Which row each row swaps with, under one turn or mirror:
The rows were stretched afterwards, more along some directions than others.
Fabu: [-2.83 -1.61 -3.74 -2.35  2.29 -1.29 -2.24  1.18 -1.02  0.95 -1.73  2.41
  0.31  1.38 -0.13 -2.01 -1.80  0.14  0.07  0.95 -0.73]
Doti: [ 0.29  2.04  1.49 -0.45 -2.82  0.59  1.05 -0.09  0.63  2.87 -1.79 -0.52
 -0.44  0.15  0.29 -1.88 -1.52  1.13 -1.76 -0.13  1.75]
bigo: [-1.74 -0.61  1.58  0.16 -2.48 -1.36 -1.15 -1.49  0.45  1.08 -1.73 -0.45
 -0.68  0.89 -0.50 -3.82 -1.95 -1.05  1.44  1.77 -0.82]
sif: [ 2.47  0.95  2.01 -1.23  1.43 -3.12 -0.66 -1.63  1.77  1.23  2.00 -0.99
  2.61  0.65 -2.86 -2.06 -0.65 -0.30 -1.09  1.64 -1.73]
mipur: [-1.08 -0.79 -1.57  1.01  0.95  0.49 -2.47  2.28  3.28  1.37 -2.14  0.24
 -1.77  2.53  2.17  0.02  2.07  0.50 -0.59  1.17  0.95]
Muvet: [ 1.20  2.91  0.39 -1.85 -0.02  2.37 -1.20  1.46  0.52  2.44  2.21 -0.59
  0.71 -0.80  0.57 -0.71  2.07 -0.02 -1.51 -0.06 -0.19]
Mukop: [-3.85 -0.53 -2.20 -3.02 -0.61  0.12 -3.22 -1.18  0.34  1.05 -1.78 -0.83
  1.88 -0.79  0.08 -0.12 -2.51  1.42 -0.98 -1.07 -1.24]
ture: [-0.94  0.46 -0.17  0.55 -1.20  0.17 -2.86 -2.00  1.98 -0.12 -0.35 -1.57
 -1.15  3.13  1.20 -2.11  2.89  0.06  0.92  0.50  2.34]
Gid: [-2.05  0.89  0.70 -2.73 -0.36 -0.20 -4.72  2.41  3.07  1.77  0.76 -0.15
 -0.90 -0.51  0.69 -0.27  0.08 -0.36  2.58 -0.36 -3.91]
zunul: [-1.08 -0.98  0.62  1.02 -2.59 -0.30 -0.16  0.88  2.96  0.59 -1.58 -1.05
 -1.29  1.77  1.38 -3.13  1.66 -1.91 -0.12  2.45 -1.58]
mos: [-2.88 -0.89 -3.21 -2.65  1.23 -0.50 -5.68  1.11  2.05  0.75 -0.51 -0.91
 -3.03 -0.26  1.51 -0.39 -0.50 -0.23  1.07 -0.16  3.22]
vuguz: [-1.77  1.26 -0.32 -0.84 -0.88 -0.61 -3.33 -3.47  2.25  1.41  1.25 -2.06
  3.48  1.46 -0.24 -3.08 -1.59  2.15 -1.98  1.42 -0.28]
Gefi: [ 0.02 -1.39 -1.89 -3.12  1.46 -0.64  0.75  2.93 -0.75  0.69 -1.38  2.15
 -0.03 -0.86  1.65  1.46 -0.15  1.15 -0.57 -1.48 -1.12]
Gisaz: [-0.36 -0.49  2.84 -0.03  0.05 -1.06  0.84 -1.08  0.37  3.57 -0.99  1.69
 -1.16  0.48  0.07 -1.62 -0.35  0.98  1.29 -0.59  2.33]
Ref: [-1.33 -2.49 -2.34 -1.48  1.35 -0.67 -3.26  0.95 -1.39  1.08  0.95 -0.63
  0.83 -0.80 -0.86 -0.03 -1.74  1.13 -0.49  1.59  0.91]
tuf: [-1.79 -0.39 -2.45 -2.06  0.30 -1.30 -2.63 -1.01  1.20 -0.86 -0.20  0.23
 -0.17  1.49  0.37 -1.76  2.42  1.42  2.88 -1.64  0.10]
zuli: [-0.01  0.14 -0.96 -3.20  2.35 -1.67 -3.23  0.53  1.49  1.22  1.10 -1.12
  1.64 -2.01 -0.06  0.07  0.24  1.57 -1.83 -0.83 -3.13]
Zibe: [-2.00 -0.66  0.21  0.40 -3.50  0.07  0.41  0.45  0.27  1.10 -1.19  0.71
 -0.57  1.55  1.93 -2.14 -0.66  0.42  2.19  0.43  0.74]
Kize: [-1.41  2.67 -3.58 -2.86  1.92 -0.34 -4.21  2.10  0.40  2.97  1.90 -1.16
 -0.03 -0.98  0.82 -0.62 -2.12  1.57  1.04 -1.89 -1.46]
finad: [-0.56 -0.14 -2.02 -3.55  1.54 -0.85 -3.13 -1.33 -0.50  1.47  0.79  1.56
  1.46 -0.04 -1.15 -0.54  1.29  1.66  0.01 -2.06 -0.41]
soz: [-2.74 -0.31 -2.18 -3.55 -1.85 -0.21 -4.31  2.26  0.69  1.46 -1.10  1.31
 -0.56 -0.96  1.00 -1.53 -2.04 -1.21  0.40  0.24 -0.63]
dubu: [-0.86 -0.06  2.93  2.12 -1.12 -2.44  1.29 -1.16  1.60  2.01 -1.18 -0.93
 -0.60  2.40 -0.19 -3.03  1.60  0.91  1.30  1.34 -0.89]
podi: [-3.71 -1.10 -1.20  0.19 -0.39  0.35 -1.67  0.54  0.81  1.39 -2.10  0.29
 -0.08  3.28  1.67 -1.95  1.71  2.12  2.05  0.02  1.55]
Nor: [ 0.88  1.28 -2.94 -2.30  1.21 -1.12  0.74  2.45 -1.32  1.11 -0.30  0.44
  1.05 -0.44 -0.19 -1.30 -1.64  1.47 -1.24 -0.31 -2.07]
Lapo: [ 0.97  0.12 -0.96 -3.23  1.98 -1.27 -2.20  0.47  0.66 -0.25  2.71 -0.26
  0.13 -2.88  0.23 -1.26  0.68  1.02  0.09 -1.28 -0.88]
resur: [-3.51 -0.96  1.50  0.84  0.07  1.08 -1.82 -1.36  1.23  2.83 -1.49 -0.81
  1.62  0.43  0.69 -2.12 -2.47  1.80 -2.47  1.42 -3.50]
Vuv: [ 0.78  2.36  2.34  0.43 -1.36 -0.37 -0.26 -0.91  3.86  2.09 -0.12 -1.47
  1.90  1.82  1.04 -3.14 -1.25  0.93 -2.88  2.26  0.28]
tun: [-1.45  2.00  3.38 -2.11 -2.10 -0.55 -1.62  0.35  2.69  2.60  1.70 -0.71
  0.56  0.84  0.32 -2.48 -0.50  0.76  3.78  0.09 -0.35]
Rud: [-2.42  0.27  3.08 -0.01 -1.15  0.28 -0.85  1.67  1.98  4.26 -1.50  1.34
 -2.36 -0.01  0.99 -1.17  2.08 -1.98  2.83 -0.41 -1.53]
Siso: [-0.70 -0.76 -3.24 -2.81  0.64 -0.02 -3.88  1.72  2.19  0.94 -0.03  1.45
  1.58  0.09  0.61 -0.19  0.61 -1.27 -3.10  2.36 -2.18]
fid: [-1.89 -1.33 -0.84 -3.38  1.03 -2.02 -2.81 -0.35  1.31 -0.05 -0.86 -0.97
  0.17 -0.96 -0.94 -1.56 -2.69 -0.15 -1.20  1.96  0.35]
Nitim: [-1.35  1.34  2.10 -0.13 -1.46 -1.46 -1.31 -1.14  0.65  3.04  0.55 -1.21
  0.43  1.92 -1.32 -2.86 -1.60  1.58  2.94  0.72  0.16]
pagir: [-2.93 -2.59  2.34 -0.68 -2.58 -0.33 -0.30  0.80  2.02  1.11 -2.76 -0.61
 -0.82  2.55  1.37 -0.76  0.78 -0.61  3.40  1.24 -2.09]
Nuver: [-1.34 -3.06 -1.32 -1.39  2.26 -0.27 -2.63  1.26  0.54  0.56 -0.39  0.47
 -1.62 -1.15  0.90  1.14 -0.22 -0.77  0.37  0.62  0.11]
sabi: [ 0.17 -2.01 -1.05 -0.56  0.67 -2.13 -0.03  0.78 -1.12 -0.58 -1.83  1.55
 -0.82  1.49 -1.10 -1.67  2.39 -0.66  1.07 -0.25 -1.43]
rokab: [-0.45  1.36 -1.56  0.57  0.91 -0.45 -1.29 -0.04  2.65  3.37 -1.29 -0.28
  1.65  1.11  1.66 -2.48 -2.71  1.15 -4.25  1.89  1.93]
Sali: [ 0.85  1.07 -4.05 -0.96  0.79 -0.98 -2.27 -2.20  0.79 -0.18  0.48 -1.07
  3.64  1.72 -0.89 -2.37 -0.38  1.02 -2.80  0.96 -1.74]
bas: [ 1.55  1.23 -1.82 -2.68  2.88 -0.02 -3.27  0.68 -0.06  1.44  2.25 -0.33
  0.56 -1.53 -0.78 -0.54  0.88  1.00 -2.11 -0.68 -2.44]
gusan: [-1.17  0.83 -1.23 -0.91 -0.78 -0.59 -3.37 -0.75  2.76  1.50  1.42 -2.91
  3.55  1.41 -0.98 -2.71 -0.42 -0.34 -2.36  2.83 -4.80]
bof: [ 1.56 -0.81 -0.80 -1.65 -1.78  1.72 -0.30  1.75  2.24 -0.15  0.42  1.33
 -0.03  0.35  1.60  0.40  1.38 -0.71 -1.83  1.13 -0.02]
gulis: [-0.35 -0.31  1.86 -2.77  1.27 -1.32 -1.63 -0.42  1.06  2.24 -0.45 -0.50
  0.80 -0.71 -0.66 -0.69 -2.24  1.32 -2.85  1.24  0.35]
Mure: [-0.72  0.24  2.01  1.25 -0.02 -0.33  0.36  1.34  2.58  3.69 -2.02  1.25
 -0.64  0.39  1.80 -2.69 -0.80 -0.75 -2.44  2.73 -1.31]
git: [-2.04 -2.07  2.44 -0.06 -1.80 -0.99  0.36  0.39  1.96  1.43 -0.68 -0.58
 -0.08  2.45  0.47 -1.10  1.67 -0.40  3.97  1.93 -0.72]
Zaf: [ 0.15  1.45  0.99 -1.18 -0.36 -0.29 -1.28 -1.30  2.58  1.51 -0.35 -2.12
  2.30  2.88 -0.11 -2.48  2.27  1.85 -1.16  0.45 -3.57]
fod: [ 1.31  0.54  3.18 -2.67 -1.27 -1.11 -1.93  0.23  3.57  1.37 -0.31 -1.01
  0.36 -0.31  0.06 -2.60  3.11 -2.45 -1.94  0.68 -3.05]
fub: [-0.91  1.28  1.38 -1.41 -0.27 -0.90 -1.82 -1.52  1.56  1.31  0.71 -1.61
  1.54  2.12 -1.07 -3.66  3.82  1.69  1.11  0.10 -3.60]
zof: [ 2.05  2.18  0.63 -1.68  1.80 -1.82  0.83  0.30  1.94  2.16  1.02  1.49
  0.36  0.69 -0.14 -3.35 -1.79 -0.05 -1.29  1.53  0.76]
pako: [-0.47  1.41 -0.64 -0.85  1.08  0.50 -3.57 -0.41  2.62  3.25  0.11 -0.01
  0.81  1.36 -0.59 -1.05  3.69 -0.38 -2.11  0.57 -0.30]
Pagu: [-2.73  1.51  0.56 -0.02 -0.79 -0.26 -2.57 -1.22  0.51  2.18  1.31 -2.00
  1.72  1.70  0.75 -1.14 -1.34  0.91  3.32 -0.58 -2.90]
Bure: [-1.01 -2.23  0.03  0.84 -0.15 -0.42 -0.35  1.64  0.90  3.43 -2.79 -0.74
  2.26  2.38  0.55 -0.21  0.10 -1.03 -2.55  2.53 -2.22]
pigi: [-0.20 -2.52 -0.46 -1.93 -0.20 -1.02 -1.98  2.70  0.54  1.09 -0.98  0.13
 -1.57 -0.83  0.58  1.15  0.50 -0.36 -0.22  1.02  0.98]
lutas: [-1.26  0.57  3.46  1.94  0.01 -1.64  0.32 -2.89  2.13  2.40 -2.07 -2.84
  0.30  1.84 -0.85 -3.09  1.07 -1.47 -2.28  2.02 -1.76]
veg: [-5.17 -1.86  0.90 -0.17  0.76  1.85 -2.44  0.39  0.15  2.44 -1.57 -0.67
 -0.51 -0.56  1.80 -0.21 -0.45 -0.35  0.82  0.72 -0.10]
Lopa: [-0.18 -0.01 -1.03 -2.97 -0.70 -2.50 -3.01 -0.83  2.06 -0.56  2.19 -0.93
  1.97  0.98 -1.57 -0.68  2.52  0.02  1.36  0.63 -2.84]
Sosat: [ 1.30  1.43 -0.84 -2.01 -1.18 -0.79 -0.35  0.78  0.22  0.67  0.83 -1.04
  1.53  0.86 -1.30 -0.14  2.51 -2.44 -0.64  0.29 -3.89]
Fudi: [-3.93 -1.99 -1.61 -1.10 -2.36  0.31 -2.25  1.99  0.36  0.37 -2.66  0.73
  0.46  1.66  1.81 -0.80 -1.25 -0.14  1.23  0.96 -1.69]

finad is swapped with Gisaz
dubu is swapped with Lopa
lutas is swapped with Sosat
sif is swapped with sabi
soz is swapped with rokab
gusan is swapped with zunul
Bure is swapped with fod
bas is swapped with Nuver
Gefi is swapped with gulis
podi is swapped with tun
veg is swapped with Muvet
bof is swapped with resur

